In the rows, zero is written as 128.
Named moves, each a turn or a mirror, and the order they were made in; the first pair answered
move J:
[108 108 135 125  93 101 141 123  64 138 122 153 134 141 168  99 178 119
 109 140 116  78 123 135 146 131 104 176 125 159  88] |-> [ 87 112 132 133  97  99 129 147  77 148 120 125 146 134 144 105 170 122
 106 126 111  91 139 133 173 138 110 192 129 153  76]
[ 96 100 105 141 150 124 140 162 181 130 100  75 158 136 105 149 101 148
  92 127 113 108 146  92 133 122 147 135 122  99 146] |-> [138  84 113 122 139 132 168 118 147 105 111 138 128 154 162 135 113 141
 106 160 126  81 105 101  77 110 135  92 111 113 175]
[128 122 118 110 131 129 114 120 105 131 191 107 118 118 151 136 137  64
 132 143 136 124 108 125 128 138 123 154 142 175 113] |-> [117 128 116 117 134 128 107 132 113 138 186  93 125 116 138 137 131  64
 128 135 132 131 115 123 141 140 126 166 144 169 102]
[ 52 154 109 150  79 110  98 166 178 125 148 121 154 126 147 141 111 135
 106 119 108 141 147 125 147 148 160 102 109 154 133] |-> [ 89 139 112 138  71 116 116 124 151 108 158 171 126 137 194 127 124 125
 116 144 115 117 120 132 103 140 152  70  96 165 155]
move H:
[118 105  95 110  89 146 150 110  84 128 135 168 110 124 114 109 148 109
 112 175 108 115 114 149 139 165 124 134 153 135 118] |-> [161 118 121 125 116 146 126 100 106 121 146 187 116 122 156  99 154 108
 144 149 133  85  99 116  90 115 123 111 114 141 138]
[108 108  98  91 148 144 168 154 122 114  88 105 117 143 109 134 100 171
 137 129 111 149 120 125 134 194 111 147 112 171 174] |-> [141 123 118 103 171 146 149 149 142 106  96 119 122 142 144 128 105 169
 163 106 129 123 109  96  93 156 110 130  80 179 188]
[172 189 162 117 127 125 111 146 122 101 167 152  80 136 179  94 136 105
 144 126 152 148  95 153  78 122  87 157 132 170 154] |-> [138 175 153 181 113 120  79 201 145 153 182 117 154 148 132  93 135 104
 145 111 121 111 147  94 131 101 115 176 108 143 130]
[127 137 127 155 107 120  77 169 137 135 191  99 158 128 138 111 141 102
 174 131 108 130 133 102 160 118 101 134 123 130 130] |-> [111 137 112 115  91 118 111 149 108 115 176 106 117 125 127 117 136 104
 149 159 108 172 122 161 170 163  89 145 163 137 129]
move N:
[111 113 131  90 105 168 185 119 103 147 130 126  81 121 114 120 127 146
 115 164 120 136 125 164 155 177 139 153 148 140  87] |-> [105 102 127 107  96 172 184 126 103 158 130 121  99 126 106 118 128 145
 114 169 114 118 137 148 167 166 149 156 144 130  87]
[106  89 102 143  92 119 115 164 133 162 128 104 162 160  70 130 142  81
  70 150 127 150 162 119 192 149 109 159 134 139 109] |-> [106 103  88  96 100 132 141 143 183 111  95  89 111 178  94 156 123 109
  70 146 138 198 141 150 149 149 104 134 122 134 142]
[150 136 103 123 110 119 119 107 124  97 162 152 114 128 154 111 139 104
 125 151 153 162 137 126 112 158 110 147 139 150 140] |-> [140 112  97 159  94 121 116 129 120 131 168 152 157 142 130 110 143 106
 118 157 136 126 161  92 135 142 127 147 124 131 128]
[127 137 125 138 136 106 101 129 149 129 153 105 124 124 135 120 139 112
 136 112 128 125 137 126 124 110 122 131 108 141 136] |-> [123 133 123 141 136 109 105 130 156 130 146 102 129 130 132 122 135 115
 135 111 123 124 138 120 123 106 123 128 104 137 136]
move Q:
[124 103 110 113 101 161 148 118 105 135 112 124 154 137 121 140 105 132
 120 159 127 136 129 146  97 126 152 133 143 141 114] |-> [144 108 125 128 114 162 136 118 121 137 121 127 159 137 141 132 110 129
 139 143 133 116 127 120  78 103 153 124 121 144 124]
[149 147 121  85 169  98  83 171 142  78  94 104  96 141 161 120 104 114
 116  84 112 160 113 109 117 162  96 122 167 120 141] |-> [142 142 117  90 171 100  90 179 149  89  79  95 111 142 146 128 101 125
 100  76 107 155 123  98 123 154 108 123 165 104 136]
[129 131 136 110 142 126  82 114 142  85 141 147 106 124 135 114 139  99
 166 104 121 158  98 148 110 135 106 163 150 164 175] |-> [ 95 109 113 110 145 137 120 142 148 115  83 113 145 127  72 146 116 143
 108 100  96 166 127 130 148 139 138 171 166 115 154]
[147 102 109 151 167 108 137 117 108 122  96 117 140 136 134 148 142 166
 129 113  97  86 131 110 103 130 131 145 144  82 127] |-> [156 116 118 140 156 100 121  95  96 104 128 139 108 135 166 129 153 134
 156 122 107  99 111 140  94 146 106 148 150 115 139]
Now pairs of rows:
Each pair is two moves apart.
[143 145 133 126 151 133 103 135 173  72 143 133 102 133 187 108 135 125
 153 120 139 133 111 139 101 119 116 133 105 136 148] |-> [ 93 130 104 116 120 130 129 145 148  87 132 111 103 136 137 119 124 127
 118 147 114 170 127 174 158 174 116 157 147 126 126]	H, H
[120 139 118 115 111 119 129 145 149 137 135 115 143 157 107 123 116 149
 119 124 103 135 127 144 154 133 129 130 137 107 137] |-> [146 148 131 122 129 119 118 138 162 130 143 128 142 155 133 119 119 149
 137 108 117 120 113 126 121 106 128 119 115 113 149]	H, H
[132 125 125 125 169 117 125 153 135 147 126  93 154  98 108 133  98 141
 108  90 126 116 143 101 115 107 133 169 120 129 111] |-> [121 130 113 102 164 119 141 145 147 132 112  81 133 106 108 144  87 152
 102  95 129 142 138 125 110 123 131 165 124 127 118]	N, H
[130  94 132 115 151 125 121 113  71 114 117 151 120 148 138 113 127 117
 148 167 145  68  94  99 101 148 126 134 141 135  97] |-> [109  90 122 118 138 124 125 125  67 127 114 139 130 152 116 118 125 116
 138 176 135  73 104 101 129 160 130 146 150 126  85]	H, H
[126 126 102 114 160 159 151 120 201  99 117 120 129 141 131 146 109 184
 116  98 130 115 136 116  94  74 141  70  82  93 166] |-> [102 121  87  80 142 159 182 106 172  89 101 119 102 138 112 152 102 187
  88 127 121 157 127 166 116 125 132  82 120  95 156]	H, H
[106 107 130 168  96 116  80 147 146 132 130 112 168 171  99 110 129 146
 148 144  91 125 150  75 141 154 133 131 105 149 128] |-> [112 128 125 138 112 117  84 131 190  90 114  99 127 174 127 122 115 158
 160 128 108 162 134  98 104 154 126 114  96 154 154]	N, H
[108 106 135 146 152 118 100 162  75 164 152 120 144 108 109 118 122 141
 130  98 109 136 143 139 138 164 133 170 173 126  83] |-> [110 124 124  99 165 128 125 140 123 109 123 110  90 118 135 135 101 165
 134  91 125 188 119 176  98 168 129 148 166 131 117]	N, N
[157 135 137 147 142 126 138 111 100 153 119 137 126  90 142 101 144 140
 145 117 150 144 125 105 106 136 132 143 144 140 132] |-> [135 127 120 156 132 133 145 131 136 159 101 107 145 111 117 116 129 160
 136 109 136 145 144  86 121 128 151 138 126 115 135]	J, N
[123 157 138 183 142 102  74 140 125 127 183 150 140 126 154  99 117  84
 187 108 150 111 134 134 112 103 104 159  99 176 111] |-> [132 159 138 115 157 114 133 101 100  89 133 168  86 102 160 120 105 112
 146 122 167 156  99 189  85 129  95 146 139 172 115]	Q, H
[167 126 164 137 159 125 137 119  86 150 111 155 159 100 117 130 132 137
 100 122 152  91 114 110 114 107 137 118 138 116 119] |-> [145 128 138 119 162 133 152 132 142 132  78 120 154 114 108 155 112 167
  91 109 142 122 121 112 109 105 145 106 122  97 135]	J, N
[110 116 110 146 137 134 122 150 162 136 120  93 152 149 113 146 111 139
 123 113 121 117 137 101 145 128 147 125 109 110 133] |-> [114  95  98 146 109 138 145 132 133 136 130 121 146 167 122 138 117 134
 122 145 109  99 129 106 137 134 146 110 108 111 136]	J, H
[132 152 121 141 117 142  61 144 152 120 183 134 114 103 135  90 142 107
 175 150 121  98 129 120  91 125 135 126  87 143 149] |-> [ 84 138  84 118  88 148  95 157 173 112 152 102 108 129  99 115 122 127
 141 166 100 141 144 148 122 158 147 129 100 122 150]	H, N
[118 139 121 114 123 130 148 120  72 135  99 114 115  83 100 135 123 139
  91 137 141 160 108 154 139 170 124 161 179 129 113] |-> [164 138 144 170 132 135  99 127 110 145 142 138 154 106 155 112 142 123
 150 110 148  82 110  77  88  90 133 124 102 137 140]	N, Q
[145 125 119 141 120 132 131 120 151 114 160 122 123 152 162 104 134 119
 157 136 131 118 124 117 120 121 124 110  88 128 143] |-> [123 145 122 153 132 119 110 147 157 127 159  92 137 129 133 109 129 117
 151 118 130 136 143 117 157 134 123 143 107 126 122]	N, J
[178 122 124 116 126 147 128 126 152 124 105 153 136 170 144 148 114 125
 145 122 109 130  79  96 130 106 102 109 117 127 136] |-> [162 145 134 133 141 132  97 154 148 142 112 123 150 137 112 147 114 118
 142 100 110 151  97 102 173 122  98 150 146 135 107]	N, J
[118 119  97  81  88 112 171 101 128 100 122 128  82 159 136 145 105 154
 122 168 119 160 120 154 100 133 144 113 136 112 143] |-> [ 96 111  94 134  80 107 139 142 152 143 137  99 142 172 105 145 105 149
 132 148  94 126 159  98 133 104 168 124 106  90 127]	H, H
